128 stands for zero in the data rows.
Here are some points:
[107 122 142 121 129 106 130 107 141 138  96 104 147 173 139 132 149 124
 144 161 144 116 117 119 119  75 166 131 125 157 100 155]
[149 113 155  61 102  40  95 125 192 134 115 139 134  61  86 150 149 139
 114 164 106  71 118 166  80  65 117  87  94 142  79 160]
[ 96 100 183 122 111  65 122 105 138 148 107  51 117 255 126 156 190 112
 176 175 126  91 139 109 101   0 202  63 196 175  54 128]
[105 115 131 141 202 107 154  63  93 103  26  67 123 255 139 108 173 114
 189 161 184  99  61  70 146  86 177 193 149 209 155 220]
[148 129 118 133 160 129 133 138 111 113 118 142 121 135 146 121 106 134
 135 132 126 132 105 114 135 166 118 131 146 116 148 131]
[130 118 133 171 124 167 149 145 101 128 171 115 120 162 168 134 124 124
 125 131 113 159 143  97 158 138 123  96 191  94 119  83]
[148 141 106 142 165 161 135 116  91 110 124 148 126 100 144 133 103 150
 105 121 133 154  96 112 151 229  85 172 121  91 175 145]
[110 137 136  91 157  74 108 110 151 128  61 103 118 157 106 123 155 130
 153 156 145  70  95 136  85  73 155 147  96 190 133 190]
[107 148 131 117 148 113 105 122 121 138 108 109 117 153 108 138 126 139
 139 119 134 122 116 133 114 110 159 140 123 147 140 145]
[146 130 125 125 101 117 111 152 131 137 148 158 136 100 125 126 103 119
 124 118 105 139 142 141 141 130 132 101 125  97 117 101]
[134 117 115 138 150 142 145  97 108  98 117 128 135 109 127 113 134 132
 114 116 146 135 105 115 135 171 108 178 120 137 148 154]
[121 144 112 139 137 172 132 128 106 131 142 141 127 108 123 123 104 133
 120  87 137 159 137 128 140 174 127 163 114 115 152 115]
[130 135 138  68 114  49  99 137 192 136 111 155 134  54  82 120 130 129
 124 135 112  61 137 195  85  72 126 110  66 149 104 154]
[147 144 117 159 156 168 138 144  90 133 140 148 125 155 160 126  84 126
 141 118 123 172 118  95 176 180 137 133 159  85 151 109]
[120 132 129 154 153 163 142 129 116 123 121  91 119 197 166 123 132 127
 138 161 133 148  88  62 152 135 152 140 167 152 140 152]
[139 119 134  70 102  49  92 148 172 132 133 152 118  52  74 135 132 137
 126 112 101  75 154 200  62  81 121  88  93 145 100 114]
[122 140 131 105 102 126 123 144 158 158 129 151 140  85 125 147 120 137
 117 138 125 117 156 169 107 124 115 101  91 100 114 115]
[111 122 120 135 138 138 150 106 120 120 101 117 127 140 120 122 158 134
 134 123 152 103 134 140 119 140 107 155 116 152 149 150]
[129 125 134 147  92 166 132 147 127 142 182 134 133 112 134 134 112 123
 115 108 115 165 161 120 148 132 132 106 153  97 105  78]
[132 130 129  95 180  82 118 108 139 105  77 102 102 140 102 120 151 140
 141 146 133  73  83 129  96 120 125 150 117 188 160 189]
[129 133 110 157 147 175 143 120 104 101 135 110 114 136 144 121 134 131
 111 131 132 148  99  89 149 192  95 166 138 136 174 146]
[128 141 117 154 163 161 135 114  78 132 126 132 138 145 157 143  94 149
 121 121 141 175 105 100 147 188 139 165 147  87 142 130]
[117 133 133 159 113 166 137 137 110 145 150 123 136 162 157 134 118 121
 127 132 130 168 139 103 156 131 143 120 154  98 115  99]
[137 136 115 132 170 141 139 120 110 114  98 129 122 166 140 117 116 123
 150 128 142 133  98 107 152 155 134 154 132 138 167 155]
[125 112 153 136 109 148 137 127 140 138 147  98 129 182 136 132 141 114
 143 144 132 146 128  78 145  76 168 110 167 144  86 124]
[131 141 113 105 195  74 112 105 115 110  54 131 124 137 129 115 116 149
 142 150 146  91  59 123 109 150 136 177 106 154 161 200]
[117 145 132  85 151  41  94 129 166 134  87 133 130 110 107 123 125 139
 136 156 118  71 101 166  93  76 153 123  92 158 122 170]
[121 124 142 133 110 117 121 135 123 144 149 118 123 152 126 142 132 122
 135 123 117 136 155 136 122  83 149  90 159 115 100  91]
[129 148 128 103 149 103 108 112 125 131 101 127 121 109 102 143 124 149
 124 126 132 105 114 149 110 143 119 148  98 133 149 158]
[142 140 114  86 177  70  99 102 131 101  77 138 122  76  91 121 126 154
 119 124 134  84  78 153  92 164 104 182  76 160 161 189]
[149 126 118 115 207  83 128 110 109  95  62 125 116 161 141 119 126 145
 150 157 140  93  60 107 115 153 125 161 138 156 159 189]
[137 137 100 141 173 144 137 113  95 106 114 145 125  87 140 121 110 155
 105 111 136 132 103 134 129 227  81 184 109 111 176 145]
[142 116 140 117 155  88 130 116 135 106  98 117 119 165 125 121 145 119
 151 150 124  99 101 117 128  96 136 118 150 154 130 156]
[115 149 124 113  84 144 110 161 160 167 162 161 149  55 123 143  88 135
  97 120 117 155 158 153 116 135 139 109  86  78 100  98]
[138 137 120 137 124 153 131 143 121 132 143 143 128 132 132 125 106 117
 132 112 122 149 135 125 158 150 126 122 130 109 144 112]
[131 134 105 157 181 178 154 118  92 106 107 116 117 158 163 115 114 138
 130 134 148 147  88  77 157 206 113 177 144 131 183 157]
[137 133 126 157 106 187 138 142 107 128 180 133 120 118 135 136 114 123
 110 105 116 171 149 109 164 171 107 122 150  92 139  88]
[147 135 109 125 139 145 138 148 138 121 132 170 130  83 135 111  96 126
 118 118 127 135 124 136 140 180 101 138 104 105 155 127]
[129 130 137 112 121 115 125 138 152 147 126 137 138 105 143 148 121 144
 114 160 121 124 122 131 110 120 130 106 122 108 101 134]
[117 137 124 152 108 199 156 148 125 160 156 145 142 127 163 137 103 126
 122 130 135 171 161 121 154 159 124 114 133  73 124  87]
[113 143 117 139  81 164 123 155 137 143 186 137 123  75 117 129 119 129
  95  94 110 146 179 159 122 152 106 115 115 102 132  73]
[134 119 140 160  72 205 146 161 134 150 206 131 136 138 152 131 105 109
 120 113 117 194 167  81 174 124 149  92 172  90  87  65]
[115 125 115 145 108 165 148 128 122 126 140 134 129 107 122 123 140 132
 117 102 135 128 161 147 129 164  92 141 116 124 148 110]
[126 114 136 156 163 123 141 115  98 114 116  92 113 191 157 133 149 133
 141 153 127 122 104  93 139 119 129 123 181 134 132 137]
[119 123 139 144 138 138 133 116 111 128 126  96 124 181 140 130 139 126
 138 136 137 140 115  90 140 108 152 137 163 141 117 132]
[168 127  93 157 134 173 143 142 102  83 163 171 116  81 132  89 109 112
 107  77 113 160 126 126 171 229  67 159 127 112 188 102]
[130 126 126 109 153  92 109 117 136 104 101  99 108 152 102 110 151 121
 139 124 131 101  92 112 111  99 145 151 127 193 139 164]
[136 142 116 117 156 100 110 115 109 117 104 139 121 106 116 130 116 145
 121 114 130 119 105 144 112 159 116 154 110 123 152 143]
[104 118 145 150  95 176 149 144 140 145 155  83 117 205 140 124 146 101
 155 132 133 146 162  86 147  62 174  97 173 157 100 101]
[116 122 139 143 118 156 150 125 137 136 129 104 132 182 146 123 143 110
 148 151 139 134 138  99 154  95 149 118 151 141 117 131]
[127 130 137 110 140 102 113 102 139 119 110 109 131 123 114 133 145 137
 120 143 134 114  98 122 115 114 133 150 118 153 121 165]
[115 143 135 119 164 113 120 100 105 137  87 114 125 160 117 148 128 147
 148 133 148 114 112 134 117 127 143 153 118 131 142 160]
[111 143 136 110 123  97  96 132 136 142 123 114 119 139 101 141 132 132
 134 118 120 116 132 148 104  84 157 115 119 145 120 129]
[120 137 116 123 142 135 134 124 134 121 102 120 120 135 124 122 142 127
 136 136 141 107 123 135 123 143 113 145 107 153 159 153]
10 more points follow, each with its number after it:
[157 130  94 156 165 173 146 129  81  95 134 158 111 106 139 106 101 132
 120  92 130 154 109 112 166 238  77 174 133 106 196 126] 0
[112 129 132 123 140 113 135 110 134 133  97 117 148 156 143 125 135 126
 141 151 146 119 115 123 123 103 153 144 118 147 115 153] 1
[125 113 150 127  90 127 136 148 159 143 149 119 129 144 137 137 145 113
 134 154 115 122 160 131 125  75 133  69 146 126  94 102] 2
[134 118 129  99 115 101 117 120 147 113 130 127 111  88  68 117 153 125
 126  90 122  92 149 166  98 106 114 131 100 168 135 134] 3
[130 138 112 125  82 142 122 152 148 144 159 174 159  48 133 126  98 128
  95 112 117 150 159 165 132 164 107 122  82  86 116  95] 4
[151 148 115 137 149 142 110 148 101 129 152 160 129  77 152 145  74 149
  98 126 113 172 105 116 136 205 112 138 136  59 136 112] 5
[126 132 122 147 103 173 142 151 128 141 160 139 135 128 148 126 110 118
 126 118 125 158 160 121 151 142 128 111 140 102 127  89] 6
[123 155 116 117 132 116 101 123 111 136 127 142 128  66 111 155 116 160
  97 111 120 120 136 178  98 181  85 143  89  95 153 122] 7
[118 129 125 135 132 113 118 115  92 119 121 118 118 148 109 129 140 129
 141  92 132 119 142 147 113 118 133 137 133 136 137 114] 8
[152 131 128  78 112  61  88 133 160 119 125 162 127  24  81 144 133 148
  96 126 103  87 124 192  85 143  76 117  70 122 130 144] 9
Which of these numbered points is nearest to each point below, ignoring the 3 directions in which the first points spread most? Its number follows each.
[101 111 157 132 100  91 115 119 118 140 132  90 116 189 103 140 169 112
 158 116 123 101 170 148 100  26 169  85 163 152  87  95] > 8
[132 142 100 103 141 108 115 126 141 115  98 154 139  67 115 109 114 139
 112 123 138 108 107 153 111 176 102 174  67 142 158 164] > 4
[116 150 122 120 145 112 106 111 106 131 112 124 124 102 113 152 130 157
 109 122 129 113 125 163 100 162  99 148 104 115 150 136] > 7
[125 137 112 149 129 192 157 136 122 147 141 157 153 115 166 129  93 129
 117 128 142 177 139 116 157 182 125 142 120  85 137 108] > 1
[135 153 112 122 177 124 114 130 118 120 104 136 125 111 148 135 100 158
 112 149 127 133  74 112 118 189 122 159 115 118 160 164] > 5
[103 119 153 124 122 132 148 114 151 154 110  98 144 189 150 141 149 122
 150 170 145 127 132 108 125  61 170 108 143 143  86 140] > 1
[124 134 120 136  98 178 146 149 142 157 160 164 154  92 152 133  98 124
 112 122 131 168 163 140 143 154 126 115 109  81 114  87] > 1
[130 129 119 166 111 205 156 152 111 137 166 138 132 144 164 126 103 114
 126 115 129 179 155  98 174 166 125 119 154  91 138  86] > 6
[120 106 149 129 153 118 156 110 143 122  92  93 124 205 152 121 156 119
 160 177 144 106 102  84 131  76 158 122 160 170 111 166] > 2
[127 103 134 134 119 150 160 128 155 108 130  98 110 164 136 103 163 108
 135 153 131 118 116  83 137  99 129 122 150 178 125 150] > 2
[116  98 153 142 100 123 141 113 130 117 143  78 108 181 116 128 189 114
 140 135 121 105 148 114 120  67 127 104 172 176 105 119] > 3
[130 107 138 152 158 135 150 105  96 107 109  90 103 216 139 118 158 119
 162 137 138 120 108  84 152 109 136 133 181 160 142 142] > 0
[120 126 129 125 122 113 125 136 142 131 119 123 128 149 133 113 135 110
 143 133 131 118 128 129 121  87 147 122 128 151 117 128] > 6
[138 126 122 108 152 101 126 132 142 115 104 134 117 116 120 121 136 131
 131 140 123  95 114 146 109 132 108 122 116 148 151 148] > 2
[107 130 154 122 166  84 120 112 135 135  85  75 120 207 153 146 153 142
 150 197 132 101  76  89 103  64 174 119 162 161 103 179] > 5
[141 144 100 109 130 119 111 148 143 117 122 169 131  54 113 108 103 128
 111 102 125 121 122 164 114 173 100 154  71 128 160 131] > 6
[129 119 138 100 107  88 102 135 160 119 135 105 114 127  88 117 154 113
 129 120 113 101 126 133 105  66 148 111 126 184 111 133] > 3
[145 136 123 109 146 101 110 114 125 114 112 141 126  80 109 142 126 152
 106 132 123 114 101 145 114 176  90 148  98 119 150 158] > 9
[117 139 124 130 144 156 144 123 124 146 103 135 140 136 151 137 115 140
 132 147 146 134 124 127 130 153 127 139 114 106 137 138] > 1
[129 140 110 120 115 132 121 137 141 129 126 151 141  85 126 117 114 129
 115 119 133 130 130 145 127 158 114 150  88 128 139 134] > 4
[120 114 166  86  81  66 100 118 182 139 138 104 133 103  86 149 167 125
 119 151 111  89 143 157  87  35 142  89 117 156  66 136] > 9
[126 137 108 137  84 170 134 156 143 140 167 162 147  73 136 117 100 118
 106 107 123 160 163 141 148 165 112 131  99  98 129  93] > 4
[123 131 123 147  97 163 135 158 137 140 160 138 134 138 147 115 114 104
 131 117 123 158 153 118 148 115 143 110 138 117 117  92] > 6
[115 128 136  99 126  71 113 112 156 133  91 122 147 128 119 130 145 132
 134 156 134  93 112 147  97  83 145 131  97 159 104 164] > 4
[118  99 149 130 105 123 150 126 152 125 121  93 124 195 137 118 175 100
 156 158 131 104 140 108 125  47 150  93 157 173  96 128] > 2
[152 120 121 123 131 112 122 129 122 103 132 139 110 105 108 119 136 125
 125 110 114 111 126 142 133 150  92 129 126 136 152 127] > 0
[134 126 117 119 161 109 131 119 131 109  88 134 128 136 133 111 129 127
 140 140 142 109  95 123 124 138 125 157 110 154 150 167] > 6
[134 140 109 115 105 113 101 142 116 126 153 170 124  43  82 126 112 133
 107  60 112 122 170 202 100 161  95 127  86 102 147  85] > 8
[132 113 135 142 131 134 135 132 121 115 144 111 115 160 136 121 136 115
 137 124 124 143 121  98 144 108 140 120 167 140 118 118] > 0
[129 105 131 134 122 134 149 128 142 116 120 113 123 161 137 108 155 110
 142 147 133 114 129 109 137 102 127 114 144 160 122 134] > 2
[149 126 125  92  81 110 116 165 187 133 159 179 137  21 101 127 115 123
  99 119 101 110 163 186 107 132  89  91  76 111 115 106] > 2
[115 132 144 141 127 140 128 140 130 146 137 108 128 165 160 146 123 138
 127 164 120 147 116  92 132 105 157 101 163 115 103 124] > 5
[133 116 107 119 185 130 162  83 108 115  69 140 146 115 140 122 123 164
 128 137 173 110  96 121 119 188 106 189 102 132 151 187] > 1
[117 150 126 114 149  95 101 106 109 133 103 118 126 106 112 156 134 160
 113 135 130 103 117 164  91 152 102 144 104 118 147 144] > 7
[102 115 163 149 171 117 149  75  78 138  93  66 122 254 147 157 162 134
 171 156 155 124 120  92 124  59 182 129 199 137  97 143] > 7
[110 124 122 122 143 112 136 103 127 117  89 110 123 137 108 122 168 140
 135 127 145  84 125 151  99 129 107 157 107 166 149 159] > 3
[128 101 133 117 129 126 153 117 161 102 108  94 110 161 125 103 173 112
 136 159 136  97 103  96 118  89 129 134 134 197 128 172] > 2
[145 137 117 113 154 112 114 114 116 113 109 143 128  86 116 140 121 154
 107 132 128 124  96 139 120 189  91 156 100 114 159 157] > 9
[123 136 119 116 145 133 137 120 138 141 104 147 148 111 141 131 114 138
 125 144 143 130 116 137 123 151 126 147  96 119 133 147] > 1
[158 120 133 106  69 128 115 170 175 132 185 169 125  61 102 120 111 107
 115 106  91 139 160 146 139 110 118  76 120 110 105  87] > 0
[130 130 136 133 100 158 132 152 154 152 177 139 138  90 159 150 103 141
  89 158 110 168 128 103 132 140 127  96 140  81  93 107] > 5
[107 117 143 142 140 112 128 102  90 124 110  89 114 203 119 134 159 123
 160 112 138 115 137 124 114  75 161 127 163 152 118 123] > 8
[125 144 109 141 109 179 138 155 135 132 156 152 128  87 134 123 110 122
 111 104 123 148 161 150 139 178  97 130 103 105 158  97] > 6
[110  99 141 136 178 127 175  71 104 129  65  90 143 218 157 137 156 148
 163 166 180 111 103  86 121 100 158 156 158 158 108 183] > 1
[154 132 137  76 114  76  86 142 167 126 148 146 117  37  80 148 119 150
  96 127  94 104 119 163  84 125 104 100 102 125 113 135] > 9
[125 109 142 141 108 145 142 128 131 123 152 105 124 165 130 124 147 106
 140 127 125 141 142 104 147  90 142 109 163 143 108 110] > 0
[149 121 108  90 134 100 124 131 169  91 107 143 111  58  96  99 146 129
 108 131 122  85 100 146  99 155  83 152  75 178 160 174] > 2
[132 113 121 140 146 147 159 117 127 106 106 122 125 158 146 101 147 115
 140 143 144 116 111 103 143 142 116 148 135 156 147 148] > 2
[120 143 136  89 181  63 106  88 119 128  54 117 124 141  97 149 140 156
 147 143 147  77  91 160  85 113 137 160  92 154 146 191] > 7
[109 144 137 118  98 113 103 142 146 154 150 127 135  87 118 151 127 143
  99 137 114 119 150 160 101 114 122 105 107 106 107 113] > 7
[121 135 128 204  92 242 145 170  88 146 229 114 121 168 183 139  88 114
 106 108 105 240 150  48 199 164 151 103 209  64 114  46] > 5
[142 133 115 148 183 144 148 127 101 118 101 142 131 156 178 120  97 133
 136 155 144 152  80  88 149 178 131 155 150 101 149 152] > 5
[130 107 140 124 126 135 150  92 125 122 118 110 126 138 104 133 163 133
 132 127 148 112 137 129 119 120 110 133 138 145 126 145] > 3
[123 109 115 160 164 184 184  95  87 127 106 125 148 168 177 126 117 148
 138 134 174 154 118  80 155 180 129 171 150 111 132 144] > 1
[120 111 140 148 100 167 149 121 134 130 148 100 137 167 144 131 147 112
 128 148 135 158 132  84 155 109 142 123 157 135 106 125] > 4
[119 128 126 118 157  87 113 102  97 114  91 115 112 148  94 129 148 136
 147 103 139  93 120 156  95 116 132 152 121 157 148 145] > 8
[132 113 148  88 131  38  92 106 144 114 103 106 111 109  81 145 168 142
 125 139 115  69 111 162  71  78 116 115 113 167 111 159] > 9
[132 103 145 105  83  88 115 121 160 123 149 130 138  77  88 132 160 117
 112 117 114 103 160 169  93  74 117 102 110 143  86 114] > 3
[130 121 121 136 126 135 136 140 135 125 127 137 132 141 144 116 124 116
 138 133 131 134 130 121 136 122 133 122 132 133 128 120] > 6
[121 131 126 121 107 120 124 134 148 142 128 144 152 107 134 127 121 125
 121 135 130 131 139 143 125 117 137 124 103 122 110 123] > 4
[122 135 110 165 139 172 139 125  70 122 142 134 121 142 133 124 110 127
 131  74 138 161 147 127 147 178 124 156 144 103 160  93] > 8
[163 136 120 124 127 113 111 167 131 123 159 164 128  66 145 137  97 137
 101 136  92 136 128 147 123 167  94  93 133  77 122  97] > 5
[107 110 155  97 151  29 103  88 123 117  67  81 110 189  81 137 189 128
 168 134 137  52 118 162  65  23 162 122 132 198 109 167] > 8
[122 132 145  91  39  85  86 167 191 150 179 136 125  57  75 143 150 113
 103 108  87 104 197 202  85  55 119  56  91 134  86  74] > 3
[149 127 131 134  75 144 128 182 152 151 188 178 140  73 149 135  93 110
 108 129  97 159 173 145 137 127 118  65 134  60  93  63] > 2
[115 154 103 116 223  93 117  78  89  97  41  99 112 149 118 118 137 165
 133 136 158  87  53 129 100 189 116 220  99 176 201 214] > 7
[114 140 120 132 156 157 146 119 120 143  93 130 137 146 155 134 115 141
 135 150 153 134 115 119 131 160 130 148 115 113 145 148] > 1
[141 139  99 126 138 133 124 142 123 116 122 172 134  76 133 110  96 131
 118 105 130 133 122 151 129 189 101 156  92 110 161 124] > 6
[138 147 122 120 127 127 112 141 135 140 134 147 140 108 137 137  94 131
 118 143 119 149 109 121 140 142 142 121 115 100 126 135] > 5
[135 117 148 119  85 102 111 152 140 146 176 133 120 106 107 145 128 126
 125 113  97 126 176 156 109  77 134  66 153 105  82  72] > 0
[134 147 124 124 100 141 110 165 149 147 171 157 134  57 137 145  96 145
  89 130 100 152 141 145 118 161 110  99 115  82 118  97] > 5
[134 145  96 153 126 173 124 141  80 124 163 168 126  74 119 122  89 134
 107  55 124 168 160 156 139 212  96 154 114  79 168  77] > 8
[125 135 115 126 149  98 116 132 129 118  92 135 133 134 144 110 124 126
 133 140 136 117  93 127 116 128 140 150 112 145 136 155] > 4
[145 120 130 113 156  83 121 130 142 116 110 125 125 138 141 113 118 129
 133 165 116 108  81 102 128 106 146 125 143 150 121 159] > 5
[123 133 125  93 162  86 124 104 149 131  68 136 143 116 124 129 134 142
 135 157 148  93  96 151  93 121 133 155  82 152 131 182] > 1
[123 116 144 121  80 107 111 123 141 140 153 124 135  95 101 148 157 129
 106 125 113 118 164 165 106  94 113  94 120 116  95 104] > 9
[119 126 125 158  74 183 147 155 136 154 182 148 156 118 161 127 104 110
 115 121 123 179 175 120 163 135 136 105 138  81  96  73] > 4
[131 114 145 100 106  82 114 124 164 129 132 126 128  81 111 146 154 139
 106 161 114  90 128 155  93 103  99 104 108 136 103 144] > 9
[120 114 151 151 130 145 144 115 109 132 132  92 125 201 154 148 146 126
 141 157 130 146 120  82 147 101 148 110 180 123 106 126] > 9
[112 148 108 157 156 181 143 124  93 127 125 113 114 160 146 119 117 136
 131 110 143 151 122 105 148 181 130 166 136 128 174 126] > 6
[124 131 134 150 106 183 148 139 125 144 155 128 135 164 144 129 118 111
 143 123 133 164 152 102 171 125 144 115 149 110 123 104] > 6
[126 108 139 144  92 153 141 139 134 128 167 113 124 150 131 120 140 101
 134 119 121 148 157 108 148  90 141 102 160 134  99  92] > 0
[110 124 131 128 141 115 135 110 136 126  89  97 132 186 141 117 152 120
 152 158 150 111 105 101 126  88 159 148 129 174 122 169] > 4
[117 114 141 123 112  83 116 114 140 119 113  96 128 146 119 136 175 125
 125 154 123 100 121 136 106  84 127 116 129 161 112 146] > 9
[123 115 140 135  53 125 119 151 151 141 182 126 133  99 121 143 152 114
 105 122 101 136 181 156 124  92 110  73 132 112  93  75] > 9
[136 128 119 110 119 113 115 157 147 120 139 145 114  87 111 123 126 126
 121 113 108 110 141 158 108 131 106 106 114 135 142 108] > 0
[136 112 118 150 115 176 162 143 135 117 147 132 128 145 151 100 134 105
 130 129 131 146 139 102 156 142 116 119 144 134 135 108] > 2
[154 126 120 131 124 128 126 159 139 127 162 157 130  98 150 113  90 122
 115 137 104 148 119 111 148 140 131 111 148 103 118 107] > 5
[131 106 126 172 103 198 165 122 105 118 173 127 142 133 155 119 128 109
 113 109 136 182 148  93 167 156 119 137 161 103 117  95] > 4
[152 128 118 142 137 142 137 152 127 121 152 148 131 122 162 110  92 119
 121 141 110 154 107  93 161 149 134 122 156 106 127 116] > 5
[112 122 141 111 149  63 105  96 108 118  83  96 111 168  85 135 168 133
 158 117 136  76 122 157  84  71 149 133 128 174 129 151] > 8
[102 111 152 137 134 101 128 101  98 128 108  81 113 212 112 138 167 119
 164 120 140 106 142 127 106  50 167 115 167 160 105 123] > 8
[ 96 142 142 137 167 114 126  98 109 136  89  79 126 193 147 146 148 149
 135 171 148 111  87  97 116 110 155 149 144 147 129 175] > 7
[137 120 130 170 108 186 156 163 115 148 173 146 137 156 189 130  96 109
 128 146 120 186 147  85 169 136 142  89 181  65 101  75] > 5
[162 121 112 115 173  81 119 106 117  71  90 136 107 114 102  92 151 122
 129 114 123  87  80 140 126 163  85 173 110 178 183 175] > 0
[149 147  96 114 171 134 118 108 119  99 104 154 134  55 122 117 103 152
  94 119 142 134  74 127 127 231  84 207  79 126 178 178] > 4
[124 136 111 136 172 120 124 106  78 109  98 128 113 143 112 118 126 136
 142  92 143 117 115 141 117 159 123 171 125 135 168 139] > 8
[123 153 122 115 184 116 119  95  98 131  79 129 124 132 117 142 112 156
 137 128 149 114  98 139 118 166 125 174 104 121 165 171] > 7
[136 142 114 113 113 134 124 144 153 129 138 162 136  61 111 115 111 126
 113 118 124 117 145 161 132 159 100 134  85 115 147 130] > 6
[117 117 144 128 119 112 129 113 142 114 123  81 110 163 118 133 178 122
 128 156 122 101 114 110 113  87 123 119 143 175 125 154] > 9
[123 145 142 102 102  99 101 131 140 156 136 146 133  86  91 155 123 139
 122 113 116 112 165 186 101 105 126 102  93 104 114 110] > 7
[151 128 123 141 132 176 147 129 121 128 148 150 140  98 156 137  94 136
 107 139 129 172 110  88 166 193 108 137 140  80 130 130] > 5
[116 122 127 153  96 169 150 113 104 140 154 142 147 108 119 138 133 127
 115  91 146 150 186 154 139 154 103 125 125  88 123  89] > 8
[113 130 139 155 167 142 140  98  82 137 109  96 135 205 159 150 123 143
 145 142 147 158 103  84 141 123 172 150 170 118 119 143] > 5
[134 158  91 136 151 190 144 141 114 139 124 180 142  61 153 127  76 150
 100 114 143 161 127 145 144 246  85 167  80  70 179 123] > 1
[113 103 166 110 104  83 124 130 152 146 132  93 117 185 117 141 158 117
 164 144 119  97 155 129  92   7 183  69 172 162  62 108] > 0
[117 123 145 127  92 123 122 128 131 146 156 124 132 121 108 143 135 126
 126 107 119 131 173 152 118  86 143 100 133 116  95  93] > 8
[123 116 146 128  78 120 119 126 137 140 160 127 136  96 106 147 152 122
 107 119 113 125 171 162 113  97 112  93 123 108  95  94] > 9
[128 137 130 116 125 103 110 123 130 137 125 133 131  87 120 145 132 150
 106 135 123 110 134 160 104 145 103 125 105 110 130 130] > 7
[129  99 155 134 128 103 135 114 123 116 117  83 105 209 122 132 177 111
 165 147 124 100 128 105 129  56 144  96 178 169 110 132] > 0
[126 129 121 148 132 172 142 145 116 131 138 118 117 166 149 117 113 120
 141 122 133 152 128  90 148 136 148 127 157 130 137 113] > 6
[123 126 141 131 100 149 131 152 148 136 167 108 108 143 118 130 141 115
 130 119 109 127 162 121 130  90 137  87 155 140 116  95] > 0
[144 149  84 146 208 159 143 107  71  94  86 154 122 125 138 104  89 140
 132  92 153 148  83 121 163 244 100 210 107 122 220 162] > 6
[143 136  97 137 136 132 119 127 111 104 126 152 132  67 130 123 123 141
  92 113 126 138 110 146 131 216  72 165  92 115 174 137] > 9
[133 139 142  96 110  83  95 132 155 145 133 137 133  73 104 157 131 151
 101 142 109 105 131 167  89 114 113 101 101 114 110 133] > 9
[134 136 102 123 168 140 135 123 122 103  99 131 119 114 132 109 121 136
 124 128 142 120  94 118 126 185 106 175 104 151 176 164] > 6
[154 133 127  99 124  82 107 154 154 127 125 168 132  69 123 129 109 129
 114 144 107 107 121 160 104 129 110 103  99 104 119 130] > 2
[137 145 108 122 125 141 115 137 113 127 145 161 124  68 101 126 100 135
 109  78 122 141 149 168 125 180 103 140  94 102 159 103] > 8
[129 154 101 124 164 168 143 124 119 136 102 163 138  87 147 128  94 150
 114 130 150 140 111 139 133 217  96 171  84  93 172 148] > 1
[138 149 112 156 132 183 133 147  94 140 157 157 130 124 149 129  79 130
 122  96 124 179 142 118 166 192 124 136 139  74 153  90] > 6
[123 132 138  97 128  71 102 109 133 134 109 129 128 105  87 142 140 143
 130 115 123  95 138 175  86  91 139 127 100 143 115 139] > 8
[152 118 132 114 128 130 134 134 155 109 130 136 117 112 116 115 137 118
 126 136 119 121 110 116 144 129 110 118 124 145 138 147] > 2
[123 119 145 114 116 106 123 132 154 128 128 104 115 139 115 133 156 124
 133 148 119  98 135 130 109  80 131  98 137 156 114 135] > 2
[141 147 111 127 165 114 105 142 102 113 119 138 107 130 117 115 101 131
 141  96 116 132 106 127 128 158 138 147 132 134 160 126] > 0
[118 130 136 121 133 120 117 121 120 130 131 106 111 145 100 130 135 129
 139 103 127 122 136 131 114  94 154 131 135 156 125 123] > 8
[119 128 142  88 137  57  98 100 136 131  93 118 127 113  80 144 150 146
 135 123 130  81 125 173  74  82 142 133  95 163 113 159] > 8
[149 139  95 168 116 181 126 163  86 113 187 167 120  70 138 122  94 128
  98  72 103 174 159 149 159 236  68 129 131  73 177  64] > 0
[116 125 137 110 172  77 119  86 112 120  77 102 123 162 104 131 150 143
 149 132 148  92 101 135 100  96 152 160 124 167 131 175] > 8
[127 134 132  87 150  56  99 100 133 124  88 132 127  92  83 139 139 148
 128 119 131  81 118 179  76 106 128 148  86 152 128 162] > 8
[123 123 132 120 126 113 126 131 140 131 117 121 126 144 128 125 137 124
 139 140 129 112 130 130 119 103 134 116 130 144 124 132] > 6
[142 129 121 109 141 114 126 116 137 121 107 152 141  99 123 126 118 133
 126 133 136 120 110 140 131 155 113 152  98 126 139 156] > 4
[134 141 110 122 132 141 131 133 137 119 122 146 132  91 122 110 116 126
 120 123 134 122 126 138 142 168 106 154  97 128 158 146] > 6
[125 130 125 118 110 109 117 143 150 132 128 137 132 117 126 116 129 115
 129 126 125 118 135 142 114  99 134 119 112 141 117 120] > 6
